In the data rows, zero lies at 4.5, halfway between 4 and 5.
Each row below has a hidden score, from 0 to 16, with 8 about the middle. What is it?
[4 4 4 4 5 4 4 5] >> 6
[4 5 4 5 4 5 4 4] >> 8
[4 2 4 5 7 4 4 5] >> 6
[5 6 9 6 4 5 4 1] >> 10
[4 6 7 6 4 6 4 3] >> 10
[4 3 4 0 5 5 7 5] >> 8
[4 4 4 4 4 1 5 9] >> 0
[4 2 3 5 7 4 5 5] >> 6
[5 3 3 3 5 5 1 4] >> 10
[5 3 4 2 5 5 9 2] >> 10
[5 3 4 4 4 4 6 5] >> 8
[5 5 8 5 4 5 5 1] >> 10
[4 6 7 6 4 5 5 2] >> 8
[5 4 3 6 3 5 5 4] >> 10
[4 5 4 3 5 4 4 4] >> 6
[5 5 9 6 4 5 5 0] >> 10
[4 1 4 5 7 4 5 5] >> 6
[5 5 8 6 3 6 4 2] >> 12
[5 4 4 4 5 5 2 4] >> 10
[6 3 2 5 3 5 5 4] >> 12
[6 8 5 5 4 7 4 5] >> 16
[4 4 4 9 4 4 5 4] >> 6
[5 2 3 0 5 5 6 4] >> 10
[5 4 5 5 4 5 4 4] >> 10
[4 4 3 6 5 5 4 5] >> 8
[5 3 4 2 4 5 9 5] >> 10
[0 5 3 4 6 4 3 6] >> 0
[6 4 4 6 3 5 5 4] >> 12
[4 5 4 4 3 0 5 9] >> 0
[4 5 6 6 4 5 4 4] >> 8
[3 7 6 5 2 0 3 8] >> 0
[5 3 4 4 5 4 5 5] >> 8
[4 5 5 2 5 5 2 4] >> 8
[5 2 3 1 5 5 9 4] >> 10
[5 5 2 5 5 4 5 4] >> 8
[5 3 5 4 5 4 6 4] >> 8
[6 6 5 5 4 5 5 4] >> 12
[5 8 5 4 2 9 4 4] >> 16
[5 3 4 3 4 5 6 4] >> 10
[3 4 4 5 4 1 5 9] >> 0
[3 4 4 7 6 5 4 4] >> 6
[5 4 4 6 3 6 5 3] >> 12
[4 2 1 4 5 6 3 4] >> 10
[4 3 4 7 5 4 3 3] >> 6
[4 4 5 3 5 4 3 4] >> 6
[9 5 5 5 5 5 5 5] >> 16
[5 4 6 6 4 5 6 4] >> 10
[4 4 5 6 3 5 4 4] >> 8
[4 6 5 5 1 4 5 4] >> 6
[4 7 4 0 4 5 0 4] >> 8
[5 4 5 5 4 6 7 4] >> 12
[5 4 4 4 4 2 4 9] >> 4
[4 3 4 6 5 5 4 5] >> 8
[5 3 2 6 5 4 4 4] >> 8
[9 4 5 5 5 4 6 4] >> 16
[0 4 5 4 5 4 3 6] >> 0
[5 3 3 4 5 5 5 5] >> 10
[4 4 4 3 5 5 3 4] >> 8
[4 3 4 5 8 5 5 6] >> 8
[5 6 9 5 4 5 5 0] >> 10
[5 3 4 0 5 5 9 4] >> 10
[3 3 5 6 9 4 5 6] >> 4
[4 3 2 0 5 5 6 4] >> 8
[5 6 5 5 1 3 4 6] >> 6
[5 4 4 6 4 5 4 4] >> 10
[5 5 4 6 4 6 7 4] >> 12
[5 4 3 3 5 4 4 4] >> 8
[3 6 5 3 3 6 2 4] >> 8
[9 5 4 5 4 5 6 5] >> 16
[8 6 5 6 4 6 5 4] >> 16
[6 5 5 5 3 5 4 5] >> 12
[4 6 5 5 2 0 4 6] >> 0
[5 3 4 5 4 4 5 4] >> 8
[4 2 4 5 7 5 5 4] >> 8
[4 3 4 6 9 4 3 5] >> 6
[5 2 2 5 4 6 4 3] >> 12
[5 2 5 4 7 4 5 4] >> 8
[4 5 5 0 5 5 2 4] >> 8
[5 8 6 4 1 9 3 4] >> 16
[5 2 3 0 5 5 6 4] >> 10
[3 5 4 4 5 4 3 4] >> 4
[4 6 5 2 4 5 1 5] >> 8
[4 4 5 3 5 4 3 6] >> 6
[6 3 4 4 4 4 5 4] >> 10
[4 6 5 5 0 4 5 5] >> 6
[4 5 6 4 4 6 3 3] >> 10
[5 5 9 6 4 5 5 0] >> 10
[5 2 3 0 4 5 9 4] >> 10
[4 3 0 4 4 5 4 4] >> 8
[2 3 4 5 7 4 3 5] >> 2
[6 3 4 4 4 4 5 5] >> 10
[5 4 5 7 5 5 3 4] >> 10
[5 4 4 7 5 4 4 3] >> 8
[4 8 5 4 0 2 5 5] >> 2
[5 6 9 6 4 6 4 0] >> 12
[4 3 4 5 5 5 5 5] >> 8
[5 3 3 4 5 4 5 4] >> 8
[5 8 6 4 3 8 2 5] >> 16
[4 2 3 5 6 4 5 4] >> 6
[5 8 5 5 4 6 4 4] >> 12
[5 7 4 6 3 6 5 3] >> 12
[5 5 8 6 5 5 5 3] >> 10
[5 4 4 5 4 5 5 4] >> 10
[4 6 5 5 1 0 4 8] >> 0
[6 4 4 4 5 5 7 5] >> 12
[4 5 4 6 4 5 4 4] >> 8
[4 5 5 5 4 1 4 9] >> 0
[5 6 5 4 1 0 4 7] >> 0
[7 7 4 5 4 5 4 4] >> 14
[2 4 5 5 7 3 2 5] >> 0
[4 7 5 5 3 6 5 4] >> 10
[3 5 4 6 4 2 4 9] >> 0
[0 4 4 4 6 4 3 5] >> 0
[2 3 5 5 6 3 2 5] >> 0
[5 5 4 0 5 6 2 4] >> 12
[3 5 4 3 5 4 3 4] >> 4
[7 5 4 5 5 3 5 5] >> 10
[1 4 5 4 6 4 4 5] >> 0
[5 5 9 5 3 4 5 1] >> 8
[8 6 5 5 4 6 5 4] >> 16
[4 5 5 5 4 5 4 4] >> 8
[1 4 4 4 7 4 4 6] >> 0
[3 3 5 4 7 3 5 4] >> 2
[5 2 5 5 5 4 5 6] >> 8
[5 4 3 5 4 4 4 4] >> 8
[4 6 4 4 3 0 4 8] >> 0
[4 9 4 1 4 5 1 5] >> 8
[5 2 3 5 5 5 4 4] >> 10
[3 4 4 4 4 1 5 9] >> 0
[5 3 4 3 6 5 9 5] >> 10
[7 4 4 5 4 5 7 4] >> 14
[5 4 3 4 5 5 3 4] >> 10
[3 6 5 4 5 5 2 5] >> 6
[5 6 6 5 5 4 4 4] >> 8
[5 6 4 5 1 4 4 4] >> 8
[5 4 4 7 6 5 5 5] >> 10
[9 5 5 6 4 6 5 5] >> 16
